Each path is a new rotation, seen through one point. The rows after it are directions, each followed by how far the rotation turns it, in deg/step (0 if it stays put).
Each turn is a multiple of 5 degrees from 10 to 175, or 0.
Each row of a path follows its step; steps can be skipped.

step 2: 83, -62, 32, 19, -60, 95, 69, 84, -151, -64, -99, -37, 51, -160, 0, -248, -89, -164, 20, -130, 81, -31, 60, 35, -87, -251, -50, -77, -28, -45, 7, -12, 0, 157, 37, 9, 162, 52, -151, 83, -15, 78, -6, 2, 76, -28, -108, -18, -66, -267, -43, 308, 136, 73, 120, 124, -14, -69, -2, 14, 91, -122
step 3: -96, -6, 115, 22, -24, 171, 33, -9, -128, -95, -258, -200, -109, 54, 51, -137, 24, -90, 150, 19, 56, 103, -111, -39, 51, -259, 29, 82, 31, -116, 91, -41, -3, 38, -53, -4, -12, 197, -130, 26, -27, 104, 14, -24, -24, 18, -206, -102, -154, -56, 131, 102, 33, -8, -29, -41, 15, -231, 166, -12, 15, 171
step 9: -10, 168, 152, -89, 162, 84, 107, 169, 48, -66, -215, -99, -108, -79, 14, -201, -66, -221, 145, 31, 10, 75, -58, 5, 36, -163, 44, 20, 11, -54, 6, 2, -38, 37, -59, 33, 102, 54, 98, 116, 9, 46, 52, 93, -22, 10, 94, 46, -25, 22, 37, 236, 84, -59, 134, -104, -9, -246, 196, 174, -9, 50
step 12: 96, -73, 63, 49, 26, -4, 170, 47, -44, -114, -203, -114, -51, -48, 52, -14, -94, 41, 25, -97, 115, 122, -125, 198, 30, -229, 117, -17, -59, 70, 181, 102, -8, 26, -49, 115, 240, 95, 53, 159, 111, 43, 126, 136, -97, 55, -20, -17, 16, 25, -87, 158, 111, -44, -15, -169, -79, -165, -98, 155, 15, -13
step 13: 55, -51, 98, -87, -14, 55, 53, -45, -13, -59, -130, 37, 188, -31, -132, -20, 45, 4, 15, -62, 3, -52, 5, 96, -100, -94, 83, -84, -89, 24, 55, -151, 50, -126, -83, 147, 39, 163, 53, 30, 109, 112, -133, 49, -51, 0, -161, -51, -112, -107, -106, 250, 318, 36, 188, -50, 74, -274, 51, 10, -76, 108
step 14: 33, -17, 149, 27, 69, 154, 98, 17, -150, -8, -7, -81, -87, -58, -78, -168, -37, -195, 103, 144, -61, 75, -76, -45, 17, -164, -34, 124, -140, -22, 51, -63, 110, 43, -77, 52, 89, 98, 109, -45, 1, 4, -10, 73, -99, 24, 59, -128, 170, -58, 61, 49, 310, -10, 175, -11, 34, -176, 122, 275, 32, 29
step 15: 172, 131, 149, -145, 19, 172, 132, -27, -98, -58, -98, 83, 19, 52, -134, -78, -181, -49, -43, 46, 138, 28, -161, 33, 147, -174, 56, 27, -43, 58, 88, 105, -5, -14, 24, -37, 40, 54, -69, 37, 34, -12, 270, 182, -37, 9, 5, 13, -12, -16, -71, 325, 69, -20, 72, 39, 114, -185, 41, 91, -37, -10
step 26: -11, 298, 14, -96, 16, 42, 183, -74, -228, -41, -95, -188, 110, 48, -6, -38, -27, 19, -25, -118, -10, -125, 25, 75, -20, -113, -90, 125, -116, 33, 119, -59, 118, 12, 44, -17, -116, 254, 13, 24, -7, -76, 115, 148, -15, 30, 10, -42, -108, 66, -100, 156, 137, 68, 131, -61, -117, -86, 57, 42, 100, 193
Speeds:
-49, 4, 6, -21, 33, -15, -60, 36, -27, -3, -14, -10, -28, -9, 3, 17, -14, 58, -15, -2, 31, -11, 2, -10, -55, -10, -11, 7, -1, -13, -22, -4, -4, 32, -14, 12, -6, -19, -18, 5, -20, 2, -20, 34, 42, 31, -9, 47, 11, 13, 19, 33, -18, 45, -6, 11, -85, 11, 46, 6, -5, 44	20
-20, -29, 19, -6, -10, 5, 18, -10, -12, 6, 60, 11, 5, -14, -18, -22, 5, -12, 29, 25, 1, -13, 23, -17, -10, 10, -24, -43, 38, 42, 21, -40, -53, -68, 63, 36, 13, -9, 20, -19, -38, -6, -20, 18, 44, 14, -9, -10, -3, -25, 11, 22, 46, 15, -46, -11, -46, -2, -12, -8, 1, -32	125
-36, -44, -18, -70, 30, 54, 51, 2, 20, -29, -20, -12, 4, 3, -39, 39, 33, 18, 26, -18, -43, 45, 11, -2, -2, -27, -5, 14, -22, 11, -3, 22, 20, 8, 7, -23, 45, 10, 26, -8, -20, -7, 51, -11, 41, 2, 39, 5, -16, 37, 15, 5, -11, 32, -35, -3, 15, -2, 13, -36, 14, -12	125
-26, -9, -39, -37, -23, 5, -12, 13, -2, -6, -19, 42, -9, 33, 20, -24, -8, -45, -12, 20, 0, 26, 20, -13, -18, 27, 18, -16, -35, 29, 34, -28, -13, -6, -32, -28, -24, 21, 22, 15, 10, 42, -6, -37, -48, 13, -21, -60, 7, -7, 74, -3, -8, 73, -19, -5, -10, 25, 12, 16, -20, 17	135
-50, 49, 24, 12, 5, -5, 20, -5, 11, 9, -12, -4, 41, -34, 40, -35, 1, 3, 34, 18, -43, 44, -19, -30, -39, 51, 51, -10, -1, -30, -11, -15, 24, -59, -27, 8, -1, 23, 21, -1, -9, 24, -15, -2, 22, 12, 14, 38, 20, 42, -30, 7, 11, 20, 22, -27, 15, -5, -46, 0, 15, 43	80
-6, 54, -23, 12, 70, 45, 15, -6, -26, 34, -1, 17, -4, -30, -8, -29, -10, -33, 11, 34, 13, -20, -8, -70, -6, -19, -46, 39, 24, 7, 4, -24, -6, 33, -1, -35, -6, -35, 9, -37, 30, 15, 41, -22, 0, 1, -2, -4, -29, -52, -20, 18, 4, 13, -2, -4, 14, -19, -3, -35, 10, 47	60
